Look-ups in named tables: a row name and a column name give one cell, copied from the table.

Table kuru
	vugi	forun	regatil	viza
fanu	27.923	81.511	17.985	75.646
lifali	42.269	-12.652	48.010	-12.137
sadiga	2.884	55.128	-1.805	51.791
patidev	14.266	29.497	13.659	27.611
sezi	-14.728	6.335	-10.705	7.350
sofip	26.623	-54.998	39.959	-50.754
kap	50.495	-13.775	55.889	-12.568
loz	-27.273	46.830	-29.789	45.219
gimada	-3.065	64.951	-9.379	61.392
satupe	-20.685	44.449	-22.889	42.571
badi	9.035	-27.081	18.125	-24.419

What is the vugi of sofip in kuru?
26.623
What is the regatil of lifali in kuru?
48.010
What is the vugi of fanu in kuru?
27.923
What is the forun of patidev in kuru?
29.497
What is the forun of gimada in kuru?
64.951
What is the regatil of sadiga in kuru?
-1.805
What is the forun of sezi in kuru?
6.335
What is the vugi of badi in kuru?
9.035
What is the vugi of loz in kuru?
-27.273
What is the vugi of sadiga in kuru?
2.884
What is the viza of gimada in kuru?
61.392
What is the forun of sadiga in kuru?
55.128
What is the vugi of gimada in kuru?
-3.065
What is the forun of lifali in kuru?
-12.652

mumared
|  | gode | gerulis | besaker | nozim | pigodov | vufud | ritu | fibeb | boza |
|---|---|---|---|---|---|---|---|---|---|
| kuvesur | 427 | 317 | 386 | 379 | 415 | 444 | 725 | 734 | 702 |
| selaz | 619 | 504 | 353 | 340 | 417 | 403 | 602 | 497 | 644 |
| lud | 224 | 575 | 513 | 793 | 597 | 599 | 635 | 629 | 289 |
| rarigal | 455 | 370 | 478 | 579 | 613 | 557 | 334 | 513 | 373 |
| gasa | 520 | 558 | 405 | 398 | 399 | 415 | 720 | 551 | 622 |
| mami | 596 | 571 | 500 | 334 | 285 | 511 | 595 | 463 | 605 |
| kos | 227 | 569 | 512 | 792 | 600 | 599 | 634 | 635 | 285 |
| sof | 392 | 413 | 359 | 490 | 447 | 461 | 741 | 713 | 613 |
| likuzo | 648 | 632 | 426 | 525 | 479 | 566 | 392 | 369 | 440 |

nozim of gasa = 398
gerulis of lud = 575
nozim of mami = 334
fibeb of lud = 629
vufud of mami = 511
pigodov of sof = 447
gode of mami = 596
boza of gasa = 622
ritu of selaz = 602
boza of sof = 613
ritu of kuvesur = 725
gerulis of mami = 571
gerulis of kuvesur = 317
gerulis of selaz = 504
nozim of likuzo = 525
gerulis of rarigal = 370
nozim of sof = 490
gerulis of gasa = 558
vufud of kos = 599
vufud of gasa = 415

lumale =
        sipu  keto  tupo   lor   gof  pozuri  monotel
bupa    4902  5232  7494  6274  8116    7465     6130
desa    6164  6223  4561  7996  6991    6212     6002
seg     2377  3568  4879  4463  4882    5260     9767
mifi    9645  4003  7567  5139  6080    2945     5630
pide    8631  9726  6783  3969  6370    6416     8073
pon     6812  6533  8568  6481  4304    6214     6258
nidino  5164  5516  7001  6125  7439    6960     6202
kabage  2854  5792  3894  3184  3523    3869     7163
tobi    5206  6392  6105  4677  5756    7957      782

What is the keto of seg in lumale? 3568
What is the lor of desa in lumale? 7996
What is the sipu of nidino in lumale? 5164
What is the keto of pon in lumale? 6533
What is the monotel of bupa in lumale? 6130
What is the sipu of pon in lumale? 6812
What is the pozuri of seg in lumale? 5260
What is the gof of mifi in lumale? 6080
What is the keto of kabage in lumale? 5792
What is the lor of bupa in lumale? 6274
What is the gof of desa in lumale? 6991
What is the monotel of tobi in lumale? 782
Which row has the largest gof? bupa

soki:
         buriv  doti
tup       -559   308
motug      571   -97
zabi      -550   257
peg       -592   203
rasu      -583  -685
rizo       577   -12
selu       603   -55
pagif     -659  -681
norozo    -341   363
suripir    405    96

What is the buriv of pagif in soki? -659
What is the doti of rasu in soki? -685
What is the buriv of tup in soki? -559
What is the doti of rizo in soki? -12
What is the doti of pagif in soki? -681
What is the buriv of norozo in soki? -341
What is the doti of zabi in soki? 257
What is the doti of norozo in soki? 363
Which row has the largest doti? norozo

vitim
|  | tutame | ros | nizep | kat |
|---|---|---|---|---|
| keke | -0.55 | 0.14 | 0.12 | -0.34 |
| nugose | 0.03 | -0.93 | -0.89 | 0.07 |
| bomek | -0.39 | -0.57 | -0.52 | 0.13 |
| bov | -0.58 | 0.49 | 0.44 | -0.61 |
| zud | -0.87 | -0.33 | -0.26 | 0.35 |
| nim | -0.63 | -0.39 | -0.34 | 0.19 |
| rukera | 0.18 | -0.37 | -0.41 | -0.55 |
| vuzakit | -0.70 | 0.17 | 0.16 | -0.23 |
| rulunid | -0.81 | -0.62 | -0.53 | 0.55 |
| pegab | -0.81 | -0.28 | -0.23 | 0.26 |

nizep of rulunid: -0.53
tutame of zud: -0.87
tutame of bomek: -0.39
tutame of rulunid: -0.81
nizep of rukera: -0.41
kat of nim: 0.19
kat of vuzakit: -0.23
tutame of bov: -0.58
nizep of nim: -0.34
ros of rulunid: -0.62

